In the data rows, 128 means zero.
Here is a table of points, one per row:
"127 65 158 167 166 154 183 155 41 157 109 123 132 152 130 110 114 178 102 185 102 109 66 121 109 123 92 131 61 95 61 138 171 171 211 141 111 169 119 92 98 105 0 178 163"
"179 162 165 157 153 136 68 131 174 128 92 137 171 102 93 153 74 145 118 27 97 78 106 100 146 154 149 106 159 130 156 80 93 145 129 170 100 151 135 215 156 169 70 136 134"
"166 137 105 134 106 79 41 105 156 179 146 48 149 97 92 130 99 94 184 147 144 189 162 105 79 126 95 85 177 105 94 196 133 179 106 90 94 154 163 129 120 89 118 62 161"
"160 140 198 125 178 107 201 115 89 119 115 93 92 95 255 116 142 75 158 58 140 164 171 174 84 95 70 137 132 158 138 93 139 174 106 97 77 106 166 120 114 80 119 73 120"
"142 172 204 101 146 255 77 142 81 163 255 136 131 158 127 36 173 132 71 89 135 64 125 167 65 111 145 125 134 142 159 199 40 166 128 97 130 50 123 122 192 179 185 85 214"
"164 69 124 84 224 198 210 111 255 132 102 168 104 120 85 143 104 96 201 200 64 121 85 166 197 139 67 159 106 141 63 109 126 224 170 51 85 119 128 149 144 100 169 120 183"
"109 130 123 114 139 112 90 184 187 106 59 132 136 134 172 117 110 181 99 160 247 63 121 125 94 129 22 98 122 101 169 141 125 92 118 137 186 109 102 189 140 147 106 129 122"
"134 103 94 104 119 148 229 115 124 126 120 83 154 146 173 135 141 90 30 121 121 137 151 150 192 153 175 100 182 64 124 74 139 70 128 185 204 126 128 110 140 158 150 181 243"
"184 168 137 97 128 127 100 177 150 86 92 152 133 91 133 209 89 168 121 149 146 75 140 146 131 132 113 53 131 144 172 94 115 182 101 147 87 64 138 0 161 165 106 132 111"
"83 82 162 172 115 102 151 111 136 149 129 90 91 135 155 137 114 35 150 101 169 86 106 151 123 174 162 123 119 105 108 152 181 113 89 136 100 95 88 125 61 185 91 126 107"
"138 178 122 69 145 215 125 141 87 159 102 138 146 145 126 105 93 58 97 161 149 46 148 28 185 136 98 126 144 142 48 108 157 163 173 196 128 242 148 113 128 162 141 12 149"
"135 96 134 155 108 101 115 98 150 164 165 80 156 134 126 94 121 161 122 121 141 155 107 99 150 176 115 106 45 181 147 121 187 124 164 133 99 154 159 131 45 189 150 117 128"
"174 20 119 84 89 169 86 88 136 108 159 154 107 225 109 144 155 135 109 116 206 137 183 193 149 114 122 182 174 155 159 78 112 188 106 158 64 207 202 144 140 141 104 158 64"
"111 116 136 107 138 149 70 82 137 139 115 81 149 126 146 137 136 108 72 148 87 149 92 134 166 128 152 118 149 127 128 144 121 53 118 155 69 106 78 94 92 134 116 147 91"
"113 110 118 121 154 98 126 134 80 65 156 151 122 137 72 117 141 79 145 170 98 183 126 132 127 118 126 139 137 188 169 152 99 92 111 125 134 95 152 116 149 131 114 124 163"
"108 113 100 104 128 139 37 123 145 119 135 105 149 126 155 93 128 89 85 104 85 135 121 118 191 194 62 117 151 103 156 143 114 65 128 148 140 137 116 125 150 139 113 165 135"
"119 137 152 115 98 138 187 104 119 121 170 102 129 175 168 90 111 120 242 117 112 81 94 100 209 143 87 118 175 108 135 177 89 81 169 240 172 62 149 114 145 64 149 177 61"
"179 139 174 116 148 148 94 177 142 114 58 145 0 156 159 171 82 192 103 112 108 243 118 93 121 117 156 101 112 92 138 155 130 109 152 197 144 113 114 198 140 186 161 136 102"
"192 81 131 152 111 79 108 122 148 157 132 241 137 106 162 52 122 116 123 137 134 159 103 126 130 140 123 107 129 83 104 128 160 108 127 121 156 115 125 82 87 174 139 122 81"
"53 202 132 67 88 106 165 103 139 156 105 119 153 165 174 126 107 159 122 89 124 175 64 119 99 165 158 216 167 81 92 158 168 101 135 64 139 157 133 83 211 108 129 73 72"
"129 149 111 104 178 133 120 207 135 78 172 188 149 151 117 153 65 148 130 147 101 75 145 147 108 141 173 100 141 172 189 133 242 93 67 145 117 95 147 201 158 22 105 123 136"
"118 159 138 105 132 130 131 40 85 86 154 181 127 137 86 144 166 133 144 138 69 153 126 145 123 116 74 124 140 165 166 131 252 103 78 119 153 105 143 119 161 165 119 121 173"
"168 149 204 121 41 127 169 206 134 140 98 118 181 101 93 177 90 121 170 137 129 153 120 142 54 139 95 98 146 132 154 104 129 188 118 79 146 113 154 178 133 146 143 220 140"
"170 93 121 154 123 121 129 157 130 161 119 215 164 81 160 62 141 109 102 128 128 152 141 146 153 130 145 152 120 75 125 135 165 89 127 128 118 111 101 102 100 115 155 136 58"
"144 123 123 129 158 82 188 165 148 92 147 127 129 118 116 198 98 121 6 186 111 101 80 108 42 116 126 144 153 152 189 107 108 173 124 97 115 85 174 184 104 137 165 70 81"
"143 86 242 211 41 113 61 74 121 73 117 186 170 136 157 165 140 155 42 117 154 109 97 151 152 154 152 92 63 121 78 196 97 169 166 141 127 127 104 135 120 0 211 49 206"
"78 127 164 150 107 146 157 100 169 119 59 143 164 145 166 139 73 185 181 158 113 84 184 131 63 125 187 95 139 111 156 160 126 96 142 95 139 134 110 198 126 172 126 142 117"
"130 129 107 96 106 131 84 176 44 88 63 103 192 138 177 113 88 144 119 156 44 109 134 128 166 98 186 97 121 106 166 137 115 178 111 152 143 111 140 193 143 167 125 123 91"
"66 74 101 118 164 219 64 181 57 159 76 151 88 166 127 165 148 110 183 135 82 94 123 94 54 101 123 129 136 97 85 148 186 116 201 83 138 189 88 80 87 81 191 160 129"
"107 142 93 107 119 129 137 81 90 239 148 186 88 131 100 156 32 117 118 123 135 140 161 162 164 65 139 133 189 177 181 139 68 100 202 75 154 85 124 124 141 112 82 112 129"
"40 190 95 151 73 138 147 118 186 128 161 187 93 105 115 72 142 117 130 157 138 144 142 120 119 49 184 87 104 110 134 6 71 199 49 189 44 97 122 114 160 120 137 155 148"
"184 142 137 174 87 187 168 138 123 167 148 54 115 48 95 137 96 155 148 142 169 155 151 164 90 156 99 134 129 173 85 54 127 13 132 107 76 136 130 135 132 99 151 67 120"
"188 153 131 84 112 137 95 96 106 118 140 84 111 54 93 117 173 116 111 169 126 116 124 156 134 119 93 178 152 127 123 48 129 167 95 168 125 76 100 145 140 113 123 147 113"
"147 122 155 164 146 84 88 201 181 116 67 108 173 137 160 157 84 179 182 139 108 98 137 140 110 117 176 255 120 120 179 137 119 109 123 182 136 112 134 52 101 171 143 107 219"
"163 205 132 137 196 122 167 90 179 176 153 85 209 144 102 120 136 125 140 84 145 195 119 74 80 131 147 71 116 145 142 137 134 123 152 120 145 189 132 101 110 71 136 177 133"
"34 156 119 129 151 120 78 128 142 137 132 108 113 52 170 101 111 122 81 99 97 135 181 173 187 180 150 138 129 222 121 146 134 227 174 171 234 167 86 116 114 144 135 183 81"
"106 167 120 164 168 133 130 108 93 72 156 186 82 62 101 128 156 86 151 170 139 147 78 198 123 125 137 130 174 131 207 149 89 95 97 137 140 255 169 112 158 137 118 123 138"
"156 166 59 136 118 151 141 119 121 102 112 98 95 55 105 123 160 142 106 129 172 135 160 177 140 118 105 157 173 120 49 239 130 189 104 154 51 68 139 143 163 151 113 159 123"
"136 39 73 214 110 95 127 107 137 157 130 79 157 108 123 152 123 65 137 61 150 101 83 112 117 53 141 127 30 137 115 128 192 128 176 139 143 133 131 131 255 153 153 125 92"
"122 115 144 160 133 133 165 138 85 113 155 139 95 75 93 133 146 148 175 115 216 180 142 0 232 137 170 162 170 142 158 93 162 183 118 55 97 71 119 144 122 113 121 89 156"
"184 150 96 120 129 89 160 130 100 103 148 107 125 233 96 105 127 102 172 152 194 179 112 199 108 126 119 134 140 158 161 100 125 187 115 134 102 177 0 133 136 121 133 79 145"
"111 35 119 148 197 163 167 113 31 186 93 128 160 144 137 157 73 172 139 125 129 102 91 71 120 162 94 149 73 122 42 144 48 153 0 108 152 183 111 107 87 123 182 181 108"
"178 132 87 108 117 126 56 63 113 122 161 121 73 95 246 140 166 133 194 148 164 131 99 116 69 123 171 157 114 160 126 62 127 158 130 54 128 101 134 146 124 91 100 188 161"
"127 161 154 54 168 2 127 130 50 156 129 169 137 115 95 132 122 117 109 138 153 51 160 85 140 137 81 143 138 139 34 100 107 88 220 143 33 189 121 149 160 153 198 242 173"
"118 138 98 106 116 116 150 108 113 240 22 179 73 151 67 104 215 78 126 142 107 138 147 137 88 214 140 135 115 186 185 144 93 109 83 164 137 85 161 132 167 86 89 106 163"
"99 109 131 150 130 110 113 106 130 167 153 82 112 130 34 111 145 176 111 101 139 107 127 146 124 135 146 162 143 48 131 131 181 185 152 157 159 92 122 116 67 118 149 149 66"
"1 146 64 203 39 123 127 163 196 159 174 155 121 164 177 108 111 147 104 92 81 178 101 122 131 40 34 129 102 94 139 80 108 128 84 181 89 122 124 143 78 120 145 138 170"
"72 99 159 147 147 105 112 117 116 66 98 81 144 173 70 99 128 112 154 111 92 163 158 124 91 144 91 101 124 80 101 35 105 73 153 90 200 118 133 83 143 115 127 55 94"
"103 144 130 152 165 107 132 201 161 157 242 160 172 167 186 252 197 161 169 160 97 148 173 115 84 177 165 106 132 87 58 134 103 108 143 141 167 118 115 176 150 170 93 81 81"
"111 160 137 129 131 122 133 179 129 158 42 115 205 132 146 187 250 182 174 130 131 115 84 155 199 108 147 69 117 118 175 124 115 118 147 100 126 128 154 184 90 148 141 68 107"
"133 82 60 171 139 75 133 111 117 140 138 62 110 126 142 80 113 193 119 139 128 133 99 151 124 176 160 88 100 122 127 108 153 108 159 122 123 127 186 101 88 129 169 103 135"
"138 16 169 11 57 54 208 170 197 123 188 74 67 54 106 113 178 195 147 80 57 89 139 85 129 67 156 103 94 140 118 182 115 88 87 106 162 234 72 104 117 102 90 76 125"
"79 116 175 83 165 141 63 143 158 128 115 76 155 126 136 91 135 80 76 170 207 169 120 127 184 93 160 141 110 117 110 149 135 68 122 163 150 104 151 111 140 122 111 186 105"
"133 204 81 69 131 151 142 77 91 78 164 163 90 110 79 166 84 78 145 120 147 125 186 154 146 130 127 178 0 4 189 155 93 109 125 96 138 108 141 146 71 117 100 121 133"
"129 168 75 101 131 132 133 115 120 46 126 196 116 140 74 119 149 117 146 73 145 131 105 171 104 88 159 142 154 211 0 130 102 94 115 122 178 73 161 147 44 140 88 111 142"
"114 123 87 158 157 142 162 64 109 70 131 180 131 116 110 124 184 140 126 137 133 125 186 86 107 100 88 167 155 184 176 160 119 107 135 121 145 93 108 134 146 135 105 120 130"
"182 200 156 225 100 92 113 171 179 116 128 78 30 239 121 92 184 129 56 138 62 39 171 118 255 76 139 139 131 130 99 160 125 88 64 19 154 182 107 99 145 137 121 208 89"
"113 139 94 136 65 183 183 115 157 43 126 97 180 141 130 121 136 103 149 67 122 174 150 44 58 192 157 105 141 143 131 157 97 111 204 79 123 187 130 106 112 110 134 173 109"
These points spread out most along one direction. Take the direction at right angles to it along which they spread out most. Go by this last direction. Where along it does each point below lie, from 0 to 99? 50 is the average, and the first point above lies past it. One standard deviation of the points above along it is 16.
"119 137 152 115 98 138 187 104 119 121 170 102 129 175 168 90 111 120 242 117 112 81 94 100 209 143 87 118 175 108 135 177 89 81 169 240 172 62 149 114 145 64 149 177 61" 42
"164 69 124 84 224 198 210 111 255 132 102 168 104 120 85 143 104 96 201 200 64 121 85 166 197 139 67 159 106 141 63 109 126 224 170 51 85 119 128 149 144 100 169 120 183" 89
"111 35 119 148 197 163 167 113 31 186 93 128 160 144 137 157 73 172 139 125 129 102 91 71 120 162 94 149 73 122 42 144 48 153 0 108 152 183 111 107 87 123 182 181 108" 75
"179 139 174 116 148 148 94 177 142 114 58 145 0 156 159 171 82 192 103 112 108 243 118 93 121 117 156 101 112 92 138 155 130 109 152 197 144 113 114 198 140 186 161 136 102" 23
"99 109 131 150 130 110 113 106 130 167 153 82 112 130 34 111 145 176 111 101 139 107 127 146 124 135 146 162 143 48 131 131 181 185 152 157 159 92 122 116 67 118 149 149 66" 50
"34 156 119 129 151 120 78 128 142 137 132 108 113 52 170 101 111 122 81 99 97 135 181 173 187 180 150 138 129 222 121 146 134 227 174 171 234 167 86 116 114 144 135 183 81" 36
"72 99 159 147 147 105 112 117 116 66 98 81 144 173 70 99 128 112 154 111 92 163 158 124 91 144 91 101 124 80 101 35 105 73 153 90 200 118 133 83 143 115 127 55 94" 57
"168 149 204 121 41 127 169 206 134 140 98 118 181 101 93 177 90 121 170 137 129 153 120 142 54 139 95 98 146 132 154 104 129 188 118 79 146 113 154 178 133 146 143 220 140" 48
"192 81 131 152 111 79 108 122 148 157 132 241 137 106 162 52 122 116 123 137 134 159 103 126 130 140 123 107 129 83 104 128 160 108 127 121 156 115 125 82 87 174 139 122 81" 48
"163 205 132 137 196 122 167 90 179 176 153 85 209 144 102 120 136 125 140 84 145 195 119 74 80 131 147 71 116 145 142 137 134 123 152 120 145 189 132 101 110 71 136 177 133" 66
"166 137 105 134 106 79 41 105 156 179 146 48 149 97 92 130 99 94 184 147 144 189 162 105 79 126 95 85 177 105 94 196 133 179 106 90 94 154 163 129 120 89 118 62 161" 71
"109 130 123 114 139 112 90 184 187 106 59 132 136 134 172 117 110 181 99 160 247 63 121 125 94 129 22 98 122 101 169 141 125 92 118 137 186 109 102 189 140 147 106 129 122" 22
"40 190 95 151 73 138 147 118 186 128 161 187 93 105 115 72 142 117 130 157 138 144 142 120 119 49 184 87 104 110 134 6 71 199 49 189 44 97 122 114 160 120 137 155 148" 38
"142 172 204 101 146 255 77 142 81 163 255 136 131 158 127 36 173 132 71 89 135 64 125 167 65 111 145 125 134 142 159 199 40 166 128 97 130 50 123 122 192 179 185 85 214" 43
